Here are some points:
array([ -24,  127,  -31, -103,   26,   15,  -81,  -36,  127,  -46,  -70,  -46,  -84,  -85])
array([  15,   50,  -89, -104,   -7,  109,  -54,  -99,   45,  -75,  -70,  -28,  -15,  -60])
array([ 105,  -84,  -16, -102,   -2,    8,  -23,   61,  -92,   15,   56,  -14,  -15,   68])
array([ 10,  85,  -4,  -4,  22,   1, -22,  -8,  42, -31, -51, -20, -43, -19])
array([ 35,  -1, -17, -27, -65,  34, -21,  14, -69,  76, -24, -30,  48,  -5])
array([  48,  -53,  -73,  -58,  -27,   17, -101,  -40,  -34,  -17,   20,  -11,  114,   45])
array([ 48,  11, -14, -68,  24,   6, -45,  -5,  29,   9,  -1,  21,  18,  66])
array([ -57,   89,  -29,  -41,   74,  -32,  -12,  -28,  127,  -24,  -49, -104,  -51,  -84])
array([ 38, -65,   9,  -9,  -4,  -8, -27,  37, -37,  33,  45, -28,  26,  17])
array([-33, 127,  -7, -39,  18, -18, -17, -31,  84, -12, -35, -69, -70, -17])
array([ 68, -49,  -3,  38, -18,   9,   4,  18, -47,  44,   9, -75, -52, 105])
array([ 40, -20,   9, -25,  21,  18, -44,  27,  -9,  12,  20,  12, -22, -29])
array([ -39,  112,  -52, -120,   53,   -5,  -34,  -10,  127,  -16,  -67,  -86,  -66,  -47])
array([  34,   98,  -57,  -44,   22,  -20,  -28,  -22,   16,  -29, -124,  -27,  -37,  -60])
array([ 30,   4, -50, -69,  -9,  67, -40, -43,  10, -36, -33, -27,  -4, -39])
array([  8,  47, -17,  53,  57, -18, -22, -47,  20, -15, -39, -58,  42, -41])
array([ 10, -38, -30,   0,   1,  18, -36,  -3, -46, -16, -18,  -1,  -7, -20])
16 more points follow, each with its number after it:
array([-20,  56, -22, -40,  78,  40, -72, -66,  47,   1, -23, -37, -16, -36]) 0
array([-30,  -1,  17, 116,  79,  36, -58,   0,  27, -61,  78, -40, -22,  14]) 1
array([ 69, -97, -31,  40,   0,  78, -10,  87, -63, -22,  61, -25, 117,  90]) 2
array([-36,  82,  -4,  -6,  71,  32, -11, -18, 101,  39,   4, -70, -44, -37]) 3
array([ -54,  127,  -22, -114,   30,    7,  -17,  -64,  127,  -17, -109,  -41,  -48,  -10]) 4
array([ -38,  127,    2,  -74,   28,  -26,   -3,  -57,   94,  -41, -110,  -51,  -72,  -80]) 5
array([ 44, -56, -31,  13,  56, -16, -68,  26, -42, -27,  10,   1,  58,   3]) 6
array([ 20,   2, -17, -17,  25,  15,   5,  -6, -42,   8,  21,  26,  -4,  14]) 7
array([ 15,  11, -31, -26,   1,  36, -32, -18, -20, -38, -12,  27,   7, -28]) 8
array([  1,  -3,   5,  43,  26, -29, -37,  29, -54, -42,   7,   7,  33,  10]) 9
array([-13, 113,  -5, -45,  19,  26, -15, -29,  23,   0, -57,  -8, -53, -47]) 10
array([-26,  64, -14, -92,  13,  65,  -6, -55,  57,  -5, -66, -13,   3,  -7]) 11
array([-28,  82,   1, -61,  24, -16,  -9,  -2, -11, -28, -72,  40,  78,  30]) 12
array([-20,  83, -43, -92,  32,  10,   8, -50,  22, -11, -19,   2,  19, -49]) 13
array([ 20,  56,   6,  -6,  23,  10, -42,  10,   6, -19,  -6, -61,  42,  34]) 14
array([53, 25, 21, 30, 97,  0,  2, 49,  5, 63, 37,  5,  0, 48]) 15
Which three of these numbered points are nearest to each point below, looking only along the 3 directions in which the first points spread most? Their numbers follow each, nearest first.
array([ 39, -74, -17,  49, -39,  15, -16,  50, -84, -37, 103, -17,  25,  55]) > 2 6 9
array([-32, 117, -35, -51,  60, -14, -34, -24, 127, -27, -76, -83, -21, -56]) > 5 4 10
array([ -19,  -14,   31,    8,   37,   52, -103,  -16,  -59,  -41,   43,  -64,   81,   54]) > 6 9 7
array([  3,  35,  10, -22,  52,  -7, -21, -26, -42,  21, -17, -15,  -5, -18]) > 14 12 7
array([ -2,  27, -11,  -3,  26,   7, -36, -25,  -3,  33,  23,  10, -27,  -4]) > 14 7 12
array([-13,  54, -50, -56,  72,  32, -59, -65,  37, -16, -61, -30,  -7, -63]) > 13 0 11
array([ 19, -54,  27, -27,  -4,   5,  -7, -11,  -3,  13,  40, -30,  -2,  19]) > 7 6 9
array([ 57,   1, -47,  -1,  50,  66, -10,   0,  13,  57,  42, -38,  12,   1]) > 7 14 6
